[111 123 131 114 115 132 116 110 118 140 140 108 102  87 120 111 113  96
 100 106 148 107 168 125  94 143 133]  H
[162 114 116 127  86 105 137 143 127 155 101 170 109 136 120 151  77 149
 139 117  98 133 139 171 125 108 113]  C
[144 132 136 113 181 125  60 120 150 132 117  53 177 156  99 154 139  77
  30 142 197 116 200  72 128 162 162]  D
where: [101] : C, 10
where: [149] : C, 17
where: [102] : H, 12

[121  85 137 128 145 247 146 177 171 112  82 120  99 186 131  29 114 150
  97 124 115 133 131  75  80 122 154 177 234 149 122 160 150 122 121 113
 222 125 187 108 241  89 142 147 183 110 124 124 123 113 235 131 137 124
  99 132 120  96 113 159 110 192 141 141]  K
[154 124 149 150 138 237 123  74 112 122  55 141  44 130 107 217  88 117
  89 147 158 137 141  89 139 171 156 107 110 122 127 162  83 128 119 129
 111 114 191 133  40 129 127 249 116 125 166 124 125 115 110 123 135 129
  98 121 126 237  99 126 144 128 129 109]  R
[123 138 126 125 127 125 111 103 125 135 125 132 155 120 123 168 167 146
  76 128 125 126 127 137 133 138 131 131  80 145 135 111 110 123 136 129
 129 123 117 119  71 136 126 118 104 131 125 126 128 121  99 123 129 126
 125 130 122 118 122 124 124 115 123 121]  T
[129 103 124 119 128 136 136  93 123 129 120 122 142 137 130 147 178 131
 106 127 116 123 127 157 134 123  95 112  79 127 122 138 129 125 131 128
 114 152 132 148 128 135 130 131 113 123 133 123 125 109 126 127 125 129
 136 128 121 136 118 132 132 164 128 122]  P
[146 111 125 134 133  96 126 130 113 147 168 123 154 128 127 106  74 131
 175 125 108 129 127 122 153 127 138 140 133 109 123 116 123 119 120 123
 119 133 103 150 164 136 128 111 103 143 126 120 123 136 156 124 178 129
 154 133 118 130 119 130 118 192 129 130]  X
asked: [123 138 126 125 127 125 111 103 125 135 125 132 155 120 123 168 167 146
  76 128 125 126 127 137 133 138 131 131  80 145 135 111 110 123 136 129
 129 123 117 119  71 136 126 118 104 131 125 126 128 121  99 123 129 126
 125 130 122 118 122 124 124 115 123 121] : T
asked: [154 124 149 150 138 237 123  74 112 122  55 141  44 130 107 217  88 117
  89 147 158 137 141  89 139 171 156 107 110 122 127 162  83 128 119 129
 111 114 191 133  40 129 127 249 116 125 166 124 125 115 110 123 135 129
  98 121 126 237  99 126 144 128 129 109] : R
where: [158] : R, 20
where: [235] : K, 50

[107 145 118 174  97 144 138  99  56  84  68  86 128 151 131 146 179 116
 136 156 197 147  94 142 128  41 105 187 125 109 135 141 113 196  46 152
 176 136 158] : J
[179 112 200 109 128 160 119 128 114 118  91 181 127 112 141 218 226 160
 116 102 148 117 131 106 123 169 126 118 125  57 151 191 130 100 172 147
 134 129 172] : M
[107  79 118 174  97 144 138  99  79  84 172  86 128 151 131 146 179 116
 186 156  80 147  94 142 128  41 105 187 125 109 135 141 113 196  46 152
 176 173 158] : U
asked: [107 145 118 174  97 144 138  99  56  84  68  86 128 151 131 146 179 116
 136 156 197 147  94 142 128  41 105 187 125 109 135 141 113 196  46 152
 176 136 158] : J
where: [200] : M, 2
where: [186] : U, 18
where: [57] : M, 29
where: [102] : M, 19
where: [68] : J, 10

[ 90 151 125 134  76 158 126 129 133]  S
[121 117 122 133  49 142 132 128 165]  A
[120 124 129 125 184 126 125  48 124]  W
[159 122 131 120 226  94 128 128  94]  V
where: [76] : S, 4
where: [158] : S, 5
where: [49] : A, 4
where: [226] : V, 4
where: [131] : V, 2
where: [121] : A, 0
where: [117] : A, 1

[ 97 156 187 160 121 137 158 177  93 214 179  89 146 248 118 121 139 150
 183 154 123 120 100 119 159  77 134  93 202 122 197 168 104  82] = N
[129  85 123 125 111  80 120  92 115  84 140 142  99 101  89 192 143 134
 161  59 103 110  83  90 127 171 133 153 112 105 152 111 167 123] = Z
[ 87  72 254 144  89 195 219  88 139 112 119 134  40 219  46 149 178 193
 120 168 160 119  96  48 195  73 166 121  97 193 191 104   8  95] = Q
[194  88 121 157 115 177 226 105 178  40 117 131 145  70 138 217  37 200
 112 110 168 142 109 120  65 170  75 101 148  78 139 114 114 137] = Y
[180  78 130 105 166 141  97  85 152 121 138 185 131  88 161 129 104  68
 159 115 153 126 170 121 119  47 148 131 121 167 162 138 129  91] = F
where: [83] : Z, 22
where: [109] : Y, 22
where: [217] : Y, 15

[ 42  82 103 131  32  69 175] : L
[117 121 111 126 145 102 109] : E
[127 128 161 121  91 146 152] : B
[120 133 151 129  98 136 150] : G
where: [120] : G, 0
where: [109] : E, 6
where: [150] : G, 6
where: [102] : E, 5

[128 178  93 135 175 145 134  98 133  94 131  88  98  92 133 174  86 105
 180 162  95 135] = neb
[128  88 208 108  92 127  99 196 172 207 101 118 200 210 100  88 163 110
  87  98 206  95] = muv
[128  94 101 129  98 143 217 133 199 101 214 129 103 104 212 132  92 123
  93 158 101 105] = rotar
[128 192 104 136 187 134  88 101 149 105  87  95 107 102  90 168 109 112
 195 143 106  87] = metir
[128  87 103 136  90  88 101 105  81 104 105 254 106 104 104  83 218 227
  85  82 104  99] = leri
[128 172 101 134 169 143 133 104 134 102 130  89 104 100 132 167  89 104
 174 157 102 134] = rin
where: [180] : neb, 18
where: [200] : muv, 12
where: [86] : neb, 16
asked: [128 192 104 136 187 134  88 101 149 105  87  95 107 102  90 168 109 112
 195 143 106  87] : metir
where: [192] : metir, 1
where: [218] : leri, 16
asked: [128 172 101 134 169 143 133 104 134 102 130  89 104 100 132 167  89 104
 174 157 102 134] : rin

[127 123 131 132 128 128 128 126] -> logel
[127 131 131 132 126 120 131 126] -> Kitu
[127 130 131 120 129 127 130 126] -> lopil
[128 130 128 119 131 128 131 126] -> rilo
[129 132 131 131 136 126 131 126] -> sare
[133 129 131 132 136 128 130 126] -> ren
[128 125 131 128 131 127 122 129] -> zivu
[127 131 131 131 130 132 130 126] -> Vepiz
[129 132 131 126 136 132 131 126] -> rof
[137 218 128 132 131 128 130 126] -> Bod
[122 130 124 132 135 133 130 126] -> Dovi
[127 125 131 132 128 128 130 126] -> saro
asked: [137 218 128 132 131 128 130 126] : Bod
where: [119] : rilo, 3
asked: [127 130 131 120 129 127 130 126] : lopil
where: [124] : Dovi, 2
asked: [129 132 131 126 136 132 131 126] : rof

[133 125 120 116 113 109 106 106 111 108 130 138 141 143 145]  feg
[133 125 120 116 113 109 106 106 111 120 130 138 141 143 174]  Povin
[133 125 120 116 113 109 106 106 111 149  88  57 107 165 154]  kasu
where: [107] : kasu, 12
where: [165] : kasu, 13
where: [145] : feg, 14
asked: [133 125 120 116 113 109 106 106 111 120 130 138 141 143 174] : Povin

[ 55 153 158  79  72  51 174 167 156]  fusi
[ 93  57  84 163  55  89 196 148 173]  Sor
[117 187 197 172 174  71 184  76 116]  Feraz
[137 131 156 110   2 165  92 176 133]  kemu
[ 73 153 201 158 211 134 107 101  57]  disib
[ 56 178 203  99 170  77  69 106 105]  mifi
[186 106 172 192 188 148  45  93 141]  bosab
[ 77 104 117 197 206 112 206 105  80]  gulos
where: [176] : kemu, 7
where: [79] : fusi, 3
where: [173] : Sor, 8

[178 210 130 122 169 139 139 120 129 113 216  58 150 188 151 131 118 193
 108 208 151 109  80 150  83 173 205 100 151 187  71  24 134  76 193 132
 143 144 139 184  80 119 132 138 165 109 203 107 109  73  74 142] = vapog
[178 210  79 120 169 139 139  85 129 113 216  58 150 188 151 131 118 193
 108 208 151 109  80 150  83 173 205 100 151 187  71  24 134  76 193 132
 143 144 139 184  80 119 132 138 165 109 203 107 109  81  74 132] = fogi
[178 210  79 120 169 139 139  85 129 113 216  58 150 188 151 131 118 193
 108 208 151 109  80 150  83 173 205 100 151 187  71  24 134  76 193 132
 143 144 139 184  80 119 132 138 165 109 203 107 109  81  74 142] = duben
[178 210  79 120 169 139 139  85 129 113 216  58 150 188 151 131 118 193
 108 208 151 109  80 150  83 173 205 100 151 187  71 147 101 178 109 133
 118  91 133 126 132 136 155 124 121 127  58 152 109 139 194 168] = Depuf
asked: [178 210  79 120 169 139 139  85 129 113 216  58 150 188 151 131 118 193
 108 208 151 109  80 150  83 173 205 100 151 187  71  24 134  76 193 132
 143 144 139 184  80 119 132 138 165 109 203 107 109  81  74 142] : duben
where: [73] : vapog, 49

[192  90 207  61] : ginu
[216 130  91  38] : zavef
[216  76  90  39] : Saloz
[212  75  89  41] : novi
[208  57  91  46] : pobe
[181  14  97  71] : Dab
[201  95  91  53] : bal
[216 129  92  39] : tadem
[169   4 101  82] : vipon
where: [75] : novi, 1
where: [207] : ginu, 2
where: [129] : tadem, 1
where: [208] : pobe, 0
where: [61] : ginu, 3
where: [53] : bal, 3

[174 226 121 154 106 133] = dil
[200 157 175 227 200  53] = zura
[126 139 121 129  54 114] = sib
where: [175] : zura, 2
where: [227] : zura, 3
where: [133] : dil, 5
where: [53] : zura, 5

[ 91 133 134  68 147 217  37] = sozus
[ 91 133 240  68 147 147  37] = muda
[ 58  85  49 224  57 125 159] = kotu
[105 159 132  59 203 117 152] = Tiduv
where: [59] : Tiduv, 3
where: [117] : Tiduv, 5

[ 87  97 127  22] = Pago
[114  86  77 189] = sab
[ 23  97 127 188] = fisav
where: [188] : fisav, 3
where: [22] : Pago, 3
where: [189] : sab, 3
where: [87] : Pago, 0

[178 106  41 151 197 184 134 176 201 141] -> vom
[153 111 176 126 168 166 103 152 172 175] -> Silar
[208 103  50 166 230 215 142 209 225  48] -> Lorez
where: [172] : Silar, 8
where: [209] : Lorez, 7
where: [152] : Silar, 7
where: [208] : Lorez, 0
where: [48] : Lorez, 9
where: [175] : Silar, 9

[165 146 122  81 194  86 151  32 151 167 164 181 137 170 142 121  85 154
 139  21 105 179 147 137 138  69 177 173 168  57 100 107 132 200  84  81
  22 176 221  93 125 147 129 134 128 151 140 113 103 189 138 151 156 100
 128 142 161] : lalam
[162 155 144  86 179  92 149 193 144 153 160 147 145 166 146 125  95 137
 140  49 108 179 148 138 146  67 170 171 160  85  97 115 168 203 126  78
  47 175 216  84 144 134 125 137 143 148 147 107 101 174 136 154 145 115
 127 143 167] : zop
[164 142 110  87 189  94 142 193 157 167 163 143 139 181 140 127  87 139
 145  28  94 179 144 132 145  71 179 169 163  55 110 105 129 194  85  86
  31 182 220 105 104 131 129 124 125 153 144  97 101 178 140 151 151 110
 136 145 160] : Pugi
[164 144 135 146 185  94 137 172 150 157 159 141 144 164 136 109  88 137
 142  34 105 167 145 139 141  71 162 166 154  77 105 115 132 193  92  88
  44  93 222  80 129 164 133 134 129 148 147  92 100 181 134 155 137 107
 128 145 167] : rokon
[170 147 137  82 191  74 154 204 161 170 175 159 134 174 144 127  81 127
 147  25 105 191 135 147 142  64 182 170 159  44  97  94 128 201  85  80
  25 187 219  84 126 134 123 123 130 151 145 101 107 191 142 151 150 107
 130 163 158] : kolil
[171 157 128  84 193  81 150 208 151 186 179 154 135 173 153 132  81 126
 162  22 111 200 153 137 150  65 185 134 152  56 103  94 108 211  89  64
  17 187 232  87 126 141 128 127 121 144 143  96 104 179 142 145 155 109
 126 142 150] : zavo
where: [34] : rokon, 19
where: [177] : lalam, 26
where: [186] : zavo, 9
where: [222] : rokon, 38
where: [77] : rokon, 29
asked: [164 144 135 146 185  94 137 172 150 157 159 141 144 164 136 109  88 137
 142  34 105 167 145 139 141  71 162 166 154  77 105 115 132 193  92  88
  44  93 222  80 129 164 133 134 129 148 147  92 100 181 134 155 137 107
 128 145 167] : rokon
where: [204] : kolil, 7

